Each path is a new rotation, seen through one point. The rows after it are directions, each followed by how far the rotation turns it, in deg/step (0 if it stays put).
Each turn is a multiple of 5 degrees from 10 to 175, or 0.
Each row of a path follows its step; steps can be skipped.
path 1
step 0: [ 13 -20   4  -7  -1 -28 -11   3 -55 -21 -16 -29 -32 -14  -5  -3 -24  -2
 -38  17   0  11 -25  29 -19 -15  32  23  23   5  17  36  22   8   4  26
 -17  -3  12  23  11 -25 -63 -67 -16 -57  19  -5 -32 -12  -7   5 -29  -4]
step 1: [  2  10  -1   8  16 -46 -28  12 -15 -30 -36   4 -49  20 -12 -13  -4  -7
  27 -28 -21  32  45  24 -13  32 -27  -1 -29   1   3   8 -37  -9  24  19
  43  28  -9  28  19 -24  33 -24  26  31 -41   9  34  17  19 -40  17 -13]
step 2: [-23  28  21 -23  27   9  18  46 -45 -14  39 -27  39  41 -28 -10 -34 -48
   3  12 -20 -74  13  26 -33  10  -3  11   3  32   1   9  -3   0  31  24
 -17 -10  -7 -24  -6 -10  10   9   0  -8   3 -25 -33  18 -24   4 -31   9]
step 3: [-44   9 -38 -32  -6   3  17 -23 -18  -6  21  59 -20  47 -19 -38  31 -22
   9  -4  16  45   6 -13  -3 -26  -8 -26  12  -6   2  15  -5 -16   7 -36
   2 -42  19 -17   6  39  40  -5 -16   4 -36  24   6  23  22 -30  -2  36]
step 4: [-16   5  40 -21  31  11   0  -3 -34 -12  27 -25  25 -34   6  -3   4  36
  22 -41  31  -8  17  25  30  13  -7 -33  59 -52 -16 -13  -4  20 -27 -23
 -65 -10  -5   0 -17  -4  -3  18   3  21   8 -26 -37   3  -1   0 -32  -9]
step 5: [ 46  -1  15 -15   8 -20 -24  31  47  15 -45  -3 -12  14 -19   1 -10 -10
  14 -38  12   3 -18 -46  -2   0   4 -33   5   5  10  -9  12   4 -25 -62
  30 -62   3 -41  17  14 -12 -34 -25  30  -5   4  -6  -7   7  13  50   6]
step 6: [ -8 -18  -3  32 -26  16 -30   8   7 -15   1 -24  44   1 -12  61 -28  21
 -11   2 -46 -26   0  22  23  -6 -51 -35  24 -38 -18  -4   1  17 -10   7
 -26   8  -1   1   7  11  39 -27 -21 -48  19  24  41 -44   3  20 -10 -11]
step 7: [ 48  44 -15   7  11  31 -12  22  18  40  30   2 -35  25  -7   2  19 -13
  27  26  -1  31   6  31   0  13   0  37 -59 -27 -10   5   5   1 -29 -16
  13  -8   9   0  13  33 -36  24 -27 -30 -12  24  20 -15 -38  -5  37 -30]
step 8: [ -1 -10  31   2 -41  28 -20  37  21   6  19  33   5 -17   0  42  10  15
 -69  32  41  -6  22  30 -25  -7  11  18 -12   5  13  18 -12   9  23 -26
 -20  40 -23  -8 -14  -8  30  21  34  -8 -18 -21  -1 -29  48  33 -29   0]
[ -4   4   0   4  -4   2 -12 -10  -7   3  -5   7   9   6  -4  -6  -8  -4
  -4  -8   7   0  -4   0  -6 -16  -2   5   6  13   9   9   6 -10   5 -18
  -1   8   0   1   8  -1  -5  -4   2  -2  -2   4   4  -8   0  16   0   4]	135
[ -2  -3   3   3  -6   1  -2   4   7   3  -3  -1   0  10  -2  -1 -10 -20
  16  10  -8  -3   5  12   1  -2  -2  -8  -4   5  -5   5   4   7   4  -4
   3   7  -7   5  -4  -4  -1   5   2 -13  -1   9   8  12   2  -1   0 -16]	70
[ -7   5   0  -1  -2   2  -4  17   3   4  -4   9   2   0  -7  -3   0   6
   3  -2 -15   3  -8  13  -3   8   0   1  -5   2   7  -2  -5   9 -12  10
   6   4   7   3  19   1 -10   0   6   1   1   4   6  -4   2   5 -12   9]	60
[ -6   3  -4  -3   8 -19  -4   4  -9 -10   1 -12   2  -4  -3 -14   6  -2
  -5  11   6   1   2   5  -3 -14 -10  -1   2  10  -9  -7  -9   4   7   5
   5 -10   2   4   3   4  -6   5   0  10   2   4   3   4   8   4  -5  -5]	35
[ -3  -7  -6  -1   2  -5  -1   0   0   6   2   2  10  -2   7   8   5   1
   1  -1  -5   6   1  -9   6  -1  11 -22   8   6  10  -3   5  -4  -4  -4
  -7   0  -6   2   3   8 -10  10  -1  10 -12  -2  -3  18  -3   3 -11  -1]	60
path 2
step 0: [ 34  22  12 -21  43  21  12 -27  28  38   1   8 -17 -15 -46 -16  20   7
 -66  19   4  10 -24  29 -36 -36 -37 -40  16  -5  -8   7 -18   0 -19  21
  -4  30  30 -34  -9 -23  22  24 -17  21  10  -2 -13 -25  26  16 -13  11]
step 1: [ -6   4 -21 -13  -2  -1 -26 -22   5  10  -8  46  -2  -6 -34   0  25   4
 -15   4   5 -37  38  36 -17 -26   2 -47 -17 -33  -7 -54 -29  24 -27 -35
  13 -22   4  13  49 -15  17  37 -10 -25 -22  30   5 -22  36 -33  24   7]
step 2: [-53  -7  -2  21   6   7 -20  29   9 -21 -18  18   1   7   8   9  19 -16
   9 -28 -10  19 -14   0 -13 -22  17  13   7  11 -32  -7 -22  13   4   5
 -33 -42  31 -33  89 -21  13  36  23  -1 -38 -19  16 -17  27  27 -19  18]
step 3: [-35 -11  32 -18   3 -13 -33   2  36  23 -43 -20 -62  10  -2 -16  -8   7
 -30  29 -35  -3 -23  28 -44  10 -17   0  16  33  -3 -12   8  -1 -33  55
 -36   4  34  14  -4 -27  -1  21   5 -19 -10 -38   3 -14  13  23 -12   3]
step 4: [-11  -2  16  14 -22 -23  -7 -19   5  56  -9   5 -13 -31 -29 -67  41  38
   1  18 -11 -13   5  24 -25  -8  28 -48  28  30  25   9   5  24 -54 -33
  12 -22  -4  -6  -6   4  16  -5   2  -6 -29  16 -35 -27  22  11   1 -17]
step 5: [ 24  11  17  25  -5  29 -13  -6  48  -1  19   4  31  -9 -37 -26  20 -27
  -1   9 -21  22  -4   5  -1  -9 -31 -11  38 -32 -10   4 -31   0 -16 -18
  -8  -3  25 -51  52 -15  45  10  15  17  11  42   6 -50  45  13 -19 -14]
step 6: [-21  17  31  -3  29   3 -20 -23   0 -14  11  39 -19  14 -37   9 -14 -28
 -21  24   0  -6 -12  19 -12 -11 -23 -26  10 -15 -44 -37 -23 -13 -26  47
   7  -6  12  -8  26 -29   7  66 -22 -21   1 -23  -6  14  57  13  50 -18]
step 7: [-13  -9 -14   2   1 -31 -10  -2 -26  15   5  47 -32 -16   1 -20  18  17
 -35 -53 -13 -17 -41  23 -51 -12   3 -53 -18  11  -2   3 -12  45 -17  -1
 -15 -40  19  10  34  -4   7  47  -6  -6 -39 -22  -2   3  17  10 -29  38]
step 8: [-31 -34   9 -11 -45  29 -52  16  42  -6 -35 -10   5   7   9 -31  24 -11
 -19   6 -45   0   5  29 -13 -19 -21   0  37  17  27 -28 -19  13 -30 -25
 -32 -12  44   0  49  -1  15   5  -8  -9   2 -13  -9 -22 -17 -12 -40  15]
[ -5  16  11   1  -1   0   0   4   1   5  16   6   4  -1 -11  13  -9   5
   0   8  -5  11  14   9   6   2   7  -6  -3  -1   0  -2  -2  -7   9   2
  12  -6   5   1   5  -5   7  -4   1  -1  -4   3   2  -8  -6 -10  -9   0]	85
[  9  -1  -1   7  -4  15   4  11   0  -4  -4  -9   4   5  11   2   0   5
  -3  -5   6  -1  15   7   5  13  -1   7  -4   3  -6   1  -4   8   0  -3
   4  -5   5  -2   4 -10  16   8   3  -3   0   7   1   5  10   2  14 -11]	95
[  7  -7  -8  -1  -7  -7  -5   6  18  -2  -8   6   0  14  -2   6  -5 -12
  -3   7 -10 -10   9   5   0  10   0  -5   1  -8   1  -3  -6  -6   1   1
  -3   9  11   0 -11  -2  -4  -6 -13  -8   4   2   1   5   6   0  -9  -3]	145
[ -4 -11  -8   0   6  10  13  -8  12   4   2   9   8  -2  -3  12   5   0
   7  -7   3   8   1  -6  -9   3  -3  -8   1 -11   9  -7  -1  -9   3  -2
   6   7  -8   5   5  -5   0  -2   4 -10   2  -3   0 -12   2   9  11  -7]	80
path 3
step 0: [  8  27   8   1  55   7  10  13  20 -23  37 -33  -9  15  21  12 -31  -7
 -46  -3 -46  13   0  37 -28 -32 -60 -38  19 -11  11 -19  12  -9  12  25
  56   9 -26  -8   4 -22 -23   8 -20 -35  15  16  13  -8  -7 -19 -10   4]
step 1: [-69   1  12 -42 -41   2  -9  27   4  13 -39 -23  13  -4  33  41   1 -23
  11  -8 -27 -16  -1  25  28  -4 -30  17  18   7  11   0 -41  17   4  -9
 -23   2 -30  18  38 -47  14  12  26 -35  17 -21 -31  31 -17 -10  20 -23]
step 2: [-17 -51  18   3  19  22   7 -14  29  56 -18 -10  17   1  24   2  -8 -19
 -32  -7 -15  11   3 -15  13 -37  38 -22  -5  -1 -46  26  51 -37 -36 -30
  43  -9 -18  -9  -7 -19  -2  32 -34   6  32   3  13  -3   1   2  51 -12]
step 3: [-53  -4 -19 -34  20 -16 -16 -41   3  10  10 -12   7  15 -26   9 -12   7
   5 -17  25  -5  35  29 -20 -27 -20  14 -14 -46   0 -32  34   1  46  10
  -4 -17 -10 -37  18 -15  50  -4 -12  -7  -9  44 -27  -1  40 -16  -7 -53]
step 4: [  1  20 -26  24  33  36  41 -15 -31  39 -33 -40 -11  27  23  -4  -7 -11
  -6 -11 -51  29  19   4  14   3  -7  25  18   6 -17 -21 -20  16  45  -9
   4  -2 -17 -20  40 -16 -25  -2 -50  10   1 -44  -1   6   7 -48   2  27]
step 5: [-33   5 -38   8 -17 -37 -24   6 -18 -19  18  -1 -11  -5  31  18  40  -8
 -14   3 -21 -36  -2  20   7   7 -39   0   1   1  32   1  17 -52  24 -16
  39  18   1 -23 -21 -21   1  45 -38 -52  56 -13 -18   0  -6  13  43 -11]
step 6: [-12  -8  33 -21   3   9 -21 -15  47   7  -8 -22   2  27  19  21  -8 -55
 -13  23 -37  21  19  24  -6 -19 -13  -2 -21 -22  -8   5  52  62   8 -10
  23  -8 -43 -12  19  -8 -18 -19  44 -11  47  10 -31   8   5   5  12  38]
step 7: [-56  -3  -6 -24  -4  51  -5  -2 -16  33   4   9   0 -25  11   6 -45  34
   6 -35   9   3   8  45 -17 -12  -7 -24  34  13   4 -35  14 -38 -20 -29
  22  41 -38 -18  24 -46 -11  -5  19  12  12 -23  18  19  21 -19  17 -44]
step 8: [ 12 -28   4 -33  -3  24  23 -12  -2  21 -33 -61  11   6   1  33  -5   9
 -15  15  -1 -13  30  28  33 -25   7  29  -7 -29 -33  20   4 -27  11  38
  16  12  20 -13  13 -19  -5  50 -53   0   7  43 -55  38   4  -9   7   3]
[ -1   6 -13   8  16   1  -6  -1   0   1   2   6  -6   8   2   2   3  -4
   9   2 -11  -4  -4 -11  -1  12   8   8 -11   0   5   3 -10  -5  17   4
  10  -2   7 -14  -2  -3   0 -10  -6   4  -3   2  -2   0   2   1  -6  -3]	65
[-12  -3  14   1   4   8   1  18  10 -10  -3   2  -3   0   1  -5  -9  -4
   2   4  -5  -4  -2   9  -1  -6   1   0  -6   7  -3  12  -3  -3   4  -3
   2  10   6  -8  11   3  12  -5  10  -3   3  -4   8   3   2  14  10   3]	70
[ 16  -8   4   1  14   0 -14  -3  -3  -4  -6   3   1   1 -12   0  -1   1
 -10   8   0   3  -1   5   2   1  -6   7  -4  -6   2   2  -8  -5  -1  11
  -8   2  -2  -4   0  -1   8  12  11  -9  17   2  -1  -4   1  -9  -2 -12]	140
[ -6  -3  -8   8   7   0   3  -2  13  -4  12   5  -9  -1 -12 -11   3   3
  -7   8   6   3   0   5   2 -10   9   0   3  -4   2 -12   4  -1   1  -8
  -1  -9 -10   3   1  -7   2 -15   8  13  12  11   0   2   0   0  -2   2]	100
[ -4 -11  -2  -6   6   2   3   6   0   8  -1   3 -14 -10   4   3  12  -2
 -12  -6   8 -20  -5  -5   1   0  11   8   7   9   5   4  -1  -1   0   4
  -2   6  -1   1  -1  11  -4  12  -8   7  12  -4  -1   5   6  -1  -3   5]	120
path 4
step 0: [-32 -38  14  -8  15 -25 -15 -28  -3   7 -14 -14  49  29 -22 -38 -32  30
 -11  34  -6   1   9  12  20   4 -28  20 -28  27   0  17  -6 -48 -34 -21
  -4 -24 -44 -11  10  14 -14  14 -25  50   7  -7   4 -11  14   6   4 -15]
step 1: [  9 -26   8  30  28   7  -2  -8 -30  35  29  -8 -10  -2  30  -9   8  29
 -28 -26  12  -2  45   6  24  10  23 -12 -28  21   5  -5  41 -12   1  16
  -6  40 -11  32 -17  45 -21  20 -60 -21   9  27  -6  -9   0  36 -14  19]
step 2: [ 15  18  -3  19  20  14  -9  41 -11 -18  19 -30 -28   8 -18  19  19  13
  -9  20   1  -3  15  73  33  39  -1 -27  10   9 -24  24  -1 -17  61  22
   4   2  31  12   1 -13  -1 -16  24 -34  -4 -32 -12 -21  12  -3 -37   1]
step 3: [ -7   2  -2 -46  17  -8  -8  27   8  14 -41  -7  33  18  -6  -7  13   0
  -9   9   1  21   0  39  -4 -16 -68  23  38 -13 -30  23  10  21  -3  24
  24  -9  -2 -20  19  20   7  -3 -11  21  -8  -7  39  12 -35 -52 -47   6]
step 4: [ -8  24   9  13   7  12 -10  28   3  15  13  24  20 -16  -2 -12 -32 -32
   5 -41 -15  -3  24 -12  -2 -29  20   1  49  -3  34  10  36  20 -38 -21
   6 -16  26  12  25  -6 -45  35 -50   5  11  52  16  -4   0  -2 -36  18]
step 5: [ 42  33   8  41   8   7   1 -18  20 -47  12 -33   5 -12 -44 -11 -16 -27
  -4  11  11 -38   6 -45  31  26  12   5   6  13  -9  21 -17 -49   4  -9
   8 -10   3 -45   3 -22 -22   6 -12 -19  18 -16  20  11  21  23 -25  17]
step 6: [ -9 -24 -19  -1 -39  10  -3 -44  -4 -15 -12  30  16   8 -29 -39  11  11
  -2 -20  69 -25   5   4  18  37 -37   3 -24  26 -21 -22   3 -20  15  54
  19 -16 -24  -1  18  29   3  -9 -27  20   9  -9  19   7 -20 -16  -2 -29]
step 7: [-27   7  -6  -7   1 -33 -38  15 -26  17  -8   5   6 -64  11 -29 -15  34
  20 -21 -24   2  35  24  10  34   9 -35 -26  31 -29 -12  44  19  -7  -1
  -4 -16   1  15  -7   3 -23  19 -11  33   0  15 -46 -22  10  -9 -17 -24]
step 8: [ 36  20  -3  24  46 -26  24  12 -39  22  24 -60 -16  -4  10  45  -9  20
 -33  13 -19   2  16  -5  14   7   2  22 -24 -10 -16  -8  13   0 -25  -5
 -11 -34   5 -15  -1   0   0 -46 -19  -5 -11 -35  -4   1   5  -8 -63  -6]
[ -6 -13   7  -8   8   7   2   4  11  -5  -2  -3  -7  14 -10   4  12  11
 -10   8  -6   9   4   5   3  -5  -2   0   5  -1  11  12   9   0   6  -2
   8   9  -3   4   0   2  -7  -2  -1  -5  -7   8  -9  -1   2   4  -3  11]	40
[  7  -8   2   1   6  -2  15  12 -12   5  -9  -1  -7  -4   2   4  -7  -3
  -5  -5 -11   5   2   4  -6   3  -4   1   7 -13 -11  -2  13  -4  15   1
   2  -9  -7  10   2  -1  -2   7   3  -4  -3 -11   7  -1  -3  -2   9   2]	60
[ -1  -9   6   1   0  -7   9  -1   9 -11 -14  -4  -1   6  -7 -12 -10 -11
   3   1   2 -11  -9  -7  -9  -1  -6  -5  -8  -1  -2 -11  -1   9   2  -6
  -2   5   5  -1  14  -5 -16  -1  -4  -3   7   5   5  -4   1  11   0   4]	60
[ -4  -8  -2   0  -6  -8  -6   0  -9  -6  -2  -3   8   9   3   8  -3   8
  -2 -17  13  -2  12  -4  -4 -14   3  -1  -3  -7  -2  -2  -4   3   1   3
   1   4 -12 -10  -8  -9  -3  -8  -8 -12  -8  -1   6   0 -12  -6   0   5]	140
path 5
step 0: [-25  -2 -10  -7  14  28  44  42  -9  10 -37  41 -64 -20  30 -18  31 -42
 -55  33  36  42  59 -18  13  -9  -2 -14 -10  -5 -13  -7  53   0 -22 -20
   3  32   7 -23  18  -7 -10 -12   7 -18 -29  12  14  22  10   8 -17  26]
step 1: [ 26  -2 -46  14 -47  10  24   2   8  -5  35   4   3  42  23  42 -50 -30
 -13  47  34  53   1  11 -15  12 -14   5   1   9 -40   7  15  10  26  24
   7  -5  68 -28  13 -12   6   4   5 -40 -43   5 -20  38 -10  14 -36 -32]
step 2: [ 23  -7 -34 -13   5  14  13  40  20 -16 -22 -10  18  45 -13  28 -11 -20
  13  -4  16   7 -40 -11 -16  22  27   5  -6  -5  -9  21 -18  47 -44 -67
  43 -36  10 -20  60 -30  28 -30 -30  44 -31  27 -17 -25 -25  -3  -4  -2]
step 3: [  7  32 -33 -22  -1   8  32  18  -6 -40 -37  33   3 -15 -20 -45 -25 -12
  32   9 -26  42 -47  20 -21 -46  -6  18  39  13 -19 -23 -34   9  12  13
  -4 -22 -25  20  54 -27  30 -38   6 -29  19  23  26  -2  21 -36  20  30]
step 4: [  3   9 -10  26 -18  10 -36 -15   2  17   8 -18  31  -4  -1 -46   6   8
  23   7   7 -21 -48  17  13 -39  21   8  28  -7 -14  33 -22  21  59   5
   7 -20 -15 -25 -35  52  57 -26 -24 -34  44  46   7  10 -47  10 -33  10]
step 5: [-52  10  42 -76  18 -12 -14 -46 -10  17 -23  -1  23  22 -30 -45  13 -16
 -32  12   6 -20 -12 -29  -8  10  -3   1  17 -29  23  30  -3  12  47 -31
 -27  -2 -57  -5  31  40 -31  10   5  12  -5  37 -33 -15 -21   2 -10   9]
step 6: [-10   9   1  -5  29  26 -17 -15  -5 -32   4  -7 -13  12  -7 -43  62  -2
 -48  35  -1   8  36 -26 -16 -24 -64  21 -11  55  -7 -38  -4 -81  39  -5
 -25   8  12 -23   9  -3 -10  28  -7  -7  19  15   5   9 -30  20  16   0]
step 7: [ 10 -39 -11  -2   1  22 -21  14 -58 -22  23 -19   3  17  21  -4  14  -9
  -1  19   9 -19 -13  15  18   1  -3 -14  -7  21  32  26  40 -31  28 -28
 -11   6  36  18 -20  -8 -42 -25 -43  14 -29  15 -13  72  20  50 -15 -67]
step 8: [-21  28 -33 -28  41  17  -5   8  18 -35 -30  10 -14 -25  16   9   6 -30
  12  -6 -15   2 -28  -8  14  30  31   0   6  11  21 -20   4  11 -23 -40
 -14 -12  37  24   4 -24 -49   9   8 -30 -65 -53 -45  -7 -47  31  21 -46]
[  3  -4   4  -2   1  -9  -9  -4  -7 -11   7  -3  -1  12  -6  -2  -3 -16
  -9   6  15  10   6  -6  -9  -5  -4  -1   2  11   5   3  -7  -2  -6  -3
   9   4   5   3  -3  -8   8   5  -8   9   4 -13  -7   2   7  -2  -5  -3]	70
[  8   9  11 -13  12   0  -2  -6   0 -10   1 -13  -2   3  -1   7   2   7
   4  -8  14   4   5  -6   4 -12  11  -1  -9  -6   4   0  -5  -1  10   1
 -10  -3  -6  -3  -9  -5  -2   7  -3  -5   5  14   4   9   1   0   7   4]	45
[ -3   8  10   9   0   7  -1  -9  -8   5  -2  -1   1  -2   2  -1  -1 -17
   4  -1  -8   5  -6   0  -2  -1  14  -4  -9  10   0   7   9   3   4  -4
   1  14  -6  -4   6  -6   0   0   3   3 -11   4  -6  -8  11   7  15  11]	140
[  1   2  -5  -7   7   1 -10  -6   1   3 -18  -7  -3  -6   2   8 -10 -10
   5   6  -4  -9  -5  10   4  -7  11   6   6  -3   5  -3  -6  -3  -7  -3
   4  -1   8   8  -2   4  10  -8  10  -2  18  -2  -1  -5   6  -1   6  -6]	65
[ 11   8   5   2   3 -12 -11   8   0   3 -12   7   5   7  -6  -5   4   4
 -10  -3 -18  -4  13   9   0  -4  -5   0   1  -1   0   3   7  -8   9  -6
   0   4  -6   4  -8   2   3   4   2   2   0   3 -20   9  -3  -1   2  -4]	45
